One turn sends every row of this set to another row. A few are shown first. Where does it send the rows asked after them?
gikes: [  8  14  24 -21   8   8   8  10   3  -5  -9   3 -20   1   2 -20   5]
dopug: [  7  15  27 -20   5   8   9  10   4  -7 -10   3 -20  -1   0 -18   2]
roru: [  9  13  25 -22   7   9   8   7   2  -4 -10   3 -18   2   6 -19   4]
geru: [  4  21   1 -18  25   4   5  -3  18 -12  -9 -14   5 -12   8  -2  10]
babi: [ -9  12  16 -18  -4  10  14 -14  23  -6   3 -11  -5 -14  17  -9   3]
tuf: [  4  20   3 -19  22   5   5  -5  17 -12 -10 -16   8 -13  10  -1   8]
vul: [ -9  10  11 -20   3  10  11 -15  21  -2   6 -10  -6  -9  21 -12   9]
Zot: [  7  27  17 -23   4 -21  17 -10  14 -11   6 -12 -21  -5   1 -23   5]
Kelir: [  7  15  25 -20   7   8   9  11   4  -6  -9   3 -20   0   0 -19   4]
Felap: [  9  13  27 -22   5   9   9   7   3  -4 -11   2 -17   1   5 -19   3]
Lodam: [  8  13  24 -21   9   8   8   9   2  -4  -9   3 -19   2   4 -20   5]
ligib: [-12  14   2 -16  14   6   9  -7  23  -5  12  -7 -16  -6  12 -16  16]
lut: [ 11  -5   3  -9  10  -8   6   3   1 -13   6 -19  -3  -6  -6 -12   3]
gebem: [  8  14  28 -22   4   9   9   8   3  -5 -11   2 -17   0   4 -18   2]
fulag: [ 10  22  19 -27   1 -18  17 -16  11  -5   4 -13 -15  -3  12 -21   4]
Lon: [-14  19   9 -11   6   4  13  -2  28 -14   9  -7 -18 -15  -1 -13   9]
bato: [  8  15  28 -21   4   9   9   9   4  -6 -11   2 -18  -1   1 -18   2]
mudut: [ 10  22  16 -27   5 -19  16 -15  11  -5   6 -13 -17  -1  12 -23   7]
paruv: [  2  24   2 -15  24   2   5   1  20 -16  -9 -14   3 -15   1  -1   8]
pida: [  8  27  20 -23   0 -20  18 -11  15 -11   5 -13 -20  -7   2 -21   3]
zemaz: [ 10  -4   4  -8   8  -8   7   4   1 -15   5 -19  -4  -8  -9 -12   2]
roked: [  8  26  15 -24   7 -21  16 -11  13  -8   7 -11 -22  -2   4 -24   8]
zug: [  3  23   6 -16  17   4   7  -1  20 -16 -11 -16   6 -18   2   1   4]
Lun: [  4  20   5 -19  19   5   6  -5  18 -12 -12 -16   9 -15  10   1   6]
teg: [ 11  -4   8  -9   3  -7   9   1   1 -15   3 -20  -1 -10  -6 -10  -2]
kevuf: [-14  19  15 -12  -2   6  15  -5  28 -14   6  -9 -14 -19   1 -10   3]
lov: [  9  24  14 -26   7 -20  15 -13  12  -6   7 -12 -20  -1   8 -24   8]
tilo: [  3  22   0 -16  26   3   5  -1  19 -14  -8 -14   3 -13   4  -2  10]
sodov: [-11  15  18 -15  -6   8  16 -10  26 -11   3 -11  -8 -18   9  -8   1]
dutal: [ 11  -4   6  -8   5  -8   8   3   2 -16   4 -19  -2 -10  -9 -10  -1]
ravok: [ 12  -6   8 -10   3  -6   9   0   0 -13   3 -21   1  -9  -4 -10  -1]
dobev: [  4  22   7 -17  17   5   7  -4  19 -14 -12 -16   8 -17   6   1   4]
teniv: [  9  25  22 -24  -2 -19  19 -13  14 -10   3 -13 -17  -7   5 -20   1]
vagav: [ 10  23  22 -26  -1 -18  18 -15  12  -7   3 -14 -15  -5   9 -20   2]
bolik: [ 12  -7   6 -11   5  -6   7  -1   0 -11   3 -20   1  -7  -1 -11   0]
tuza: [-14  18   4 -13  12   4  11  -2  25 -10  12  -6 -19 -10   3 -16  14]
bar: [ 11  -6   3 -10   9  -7   6   1   0 -12   5 -19  -2  -6  -3 -12   3]
bivu: [  2  24   4 -15  21   3   7   0  20 -17 -10 -15   4 -17   0   0   6]
sel: [-10  10   5 -19  10   8   9 -12  21  -2   9  -8 -10  -6  19 -15  14]
zovu: [ 12  -7   4 -11   7  -7   7   0  -1 -11   5 -20   0  -6  -1 -12   2]

tuza -> sodov
bivu -> Lun
Now find these:
Kelir -> gebem
zemaz -> ravok
Zot -> vagav

One turn sends every row of this set to another row. A few are shown first. Where does it send the rows asked after them?
Mokek: [-15   4  12  -3   1  12   2  -7  -6  20   0  -2 -13   8  -7   0 -17   5
  -8  10  -4  12   6 -10]
fif: [-14  -2  19   3   1   7  -5   5  -2   9   6 -12  -7  17   1  -5 -10  -9
   0  14  18  -4  13  -1]
satef: [ -1 -25   8  -6  -9  10   1  -1 -14  -1   3  -6   0   8   7  -4   4  16
   9   3  -8   8  -6  -9]
bilab: [ -1 -13   8  -4 -10   3   3  -3 -11  15  -5  -4   3  15  -3  -9  11  10
   6   4 -19   6  -4  -9]
rasuv: [-18 -19   9 -18   0  -3 -16 -17   0  -1   6 -14  18   8  -2  -1   2  16
  19  15  14  14   1 -14]
pil: [-17  -4   6   0   1  -2  -9  10 -16   1  -2 -11  -7   9   4 -10   9  -2
  16  -1   1  -2 -10   0]
zudu: [-21  -3   8 -21   9  14  -3 -12   9  -1   6 -14  16   8   7   5  -7   5
   1  17  16  10   9 -21]
lisev: [  1  -7   1  -8   1   7   8   3 -10  10  23 -23  -2  14   3 -18  10  10
  16   7   4  10   2  -3]
remas: [  1 -12   7  -4  -7  -2   7   0 -12  18  -6  -3  -1  14  -3 -10   9  10
   8   3 -13   3  -7 -10]
Piza: [ -7   5   2  -7  -1   1   9   9 -14  16  -4 -10   0   6  -9 -16   9   3
   5   0  -9   2  -5 -13]
belu: [-20  -3   2 -16   7  -3  -5 -10  -2   1   3 -17  23  -1 -13  -3   3  16
   3  12   5  21   3 -24]
tenum: [ -4   3  -2 -10   4   7  13  12 -15   8  11 -18  -2   0  -4 -18   6   7
  10   0   3   7  -2 -13]
badoz: [-15 -15   6  -5  -3  13  -7   8 -17 -11   3 -11  -1   1   9  -6   3   6
  11  -2   0   4  -7  -6]
talif: [-14  -9  10 -20   6   9  -3 -22  13  11   9 -11  13  19   9   5  -4  10
   5  22  11  12   7 -16]
Fazi: [ -9   5   2  -7  -4   6   6   7 -12  14  -4 -12   5   7 -10 -16  11   3
   1   0 -16   5  -1 -12]
luz: [-31  11   6 -15  12   7  -9 -13   9   8  -2 -14  14  12   1   4  -3  -1
  -2  15   6  11   5 -16]
kap: [-26   1   7 -14   6  -9 -16  -7   2   4   3 -22  22  11 -11  -9  10   2
  14  14  14   8   5 -11]
futi: [ -5   4  -3 -11   2  12  12  10 -14   7  13 -21   3   2  -5 -19   7   8
   6   1  -2  10   2 -13]
Muk: [-21 -14  10 -15  -1  -8 -18 -21   1   8  -4  -9  18  12  -8   0   6  14
  15  15   2  14  -1 -13]
Nadu: [-11 -14   5  -4  -1   7  -1  10 -18  -8   0  -8  -4   0   7  -5   2   7
  11  -2   3   3 -10  -9]
Tonaf: [ -8  -6   6  -1  -1  -1  -6   1  -9  12  13 -19  -4  23   4 -16  15   1
  21   6   1   3  -3   7]
ter: [-12  -6  17  -8  -5  14  -3 -11  -5  19  -2   2 -13  11  -2   1 -18   5
  -1  12   0   7   5  -8]
Zefu: [-22   2  10 -15   7   2  -9 -23  13  18  -1  -9  12  23   3   4   0   2
   4  20   3   9   5 -12]
mefe: [ -8   0  16   7   6   3   2   2  -1  15  13 -15  -8  20  -1  -4  -8  -3
  -3  16  15   4  15  -1]
vone: [-20  -4   6  -1  -1   4 -14   8 -14  -1   1 -15  -3  12   5 -12  11  -4
  16   0   0  -1  -7   4]
Pav: [  2  -8   1  -7   3   2  10   4 -12  11  19 -18  -7  12   4 -17   8  11
  19   5   8   7  -3  -3]
nobob: [ -7   2  11   5   9   6   8  -1  -3  15  16 -15  -9  14  -3  -3 -11   4
  -8  15  10  13  14  -6]
Kazus: [ -6  -7   6   0   1  -6  -3   2 -11  13   8 -14  -9  20   4 -14  12   3
  21   5   3   1  -7   5]
Rete: [-29   7  10 -15   9   6 -10  -9  10   4  -4 -13  18  13   2   3  -2  -5
  -2  16  10   4   8 -17]
vali: [-14  -9  10 -12  10   5  -2 -20  13   8  11 -15  14  20   9   7  -1   9
   2  22  12  14   8 -15]
misip: [-15  -4   7 -11   5 -13  -9 -13   5  13   8 -21  22  17 -12  -8  12  10
  13  19  10  13   7 -12]
sitiz: [-26  -3   6 -15   3  -6 -14 -14  -1   5  -8 -10  21   4 -14  -1   5  11
   6  11  -2  16  -1 -19]
deti: [-12 -12  19  -9  -7  17  -5  -6  -5  10   2   0 -11  10   4   0 -20   2
   3  12  10   1   7  -7]
bamo: [-12   7   9   1   7  10   8  -3  -5  16  10 -10 -11   8  -7  -2 -15   5
 -11  12   2  15  10 -10]
rezu: [  3 -23   8  -5  -6   5   7   2 -15   3   2  -4  -3   7   6  -4   4  15
  10   3  -4   6  -8 -11]
Petib: [-23   1   5 -16  15  11  -2 -13   8   0  10 -17  14   8   7   6  -6   7
  -2  17  13  16   7 -20]
Moto: [-11  -9   4 -14   6  -7  -1 -14   2   7  11 -20  23   8 -11  -5   7  18
   8  18   9  20   7 -19]
rabuf: [-20   0  13  -9   8  -1  -9 -18  14  14  -1 -12  16  26   4   5   3  -1
   1  21   6   7   8 -11]
miv: [-15  -7  20  -5  -3  14  -7   2  -5   5   3  -7  -8  11   4  -2 -17  -5
   2  12  17  -4  10  -4]
pek: [-25  -8   7 -18   5  -2 -16  -7  -1  -6   7 -20  21   3  -5  -6   3   8
  16  13  19  10   4 -14]

sitiz -> Muk
rabuf -> vali
bilab -> satef
Now find these:
Nadu -> pil
ter -> deti

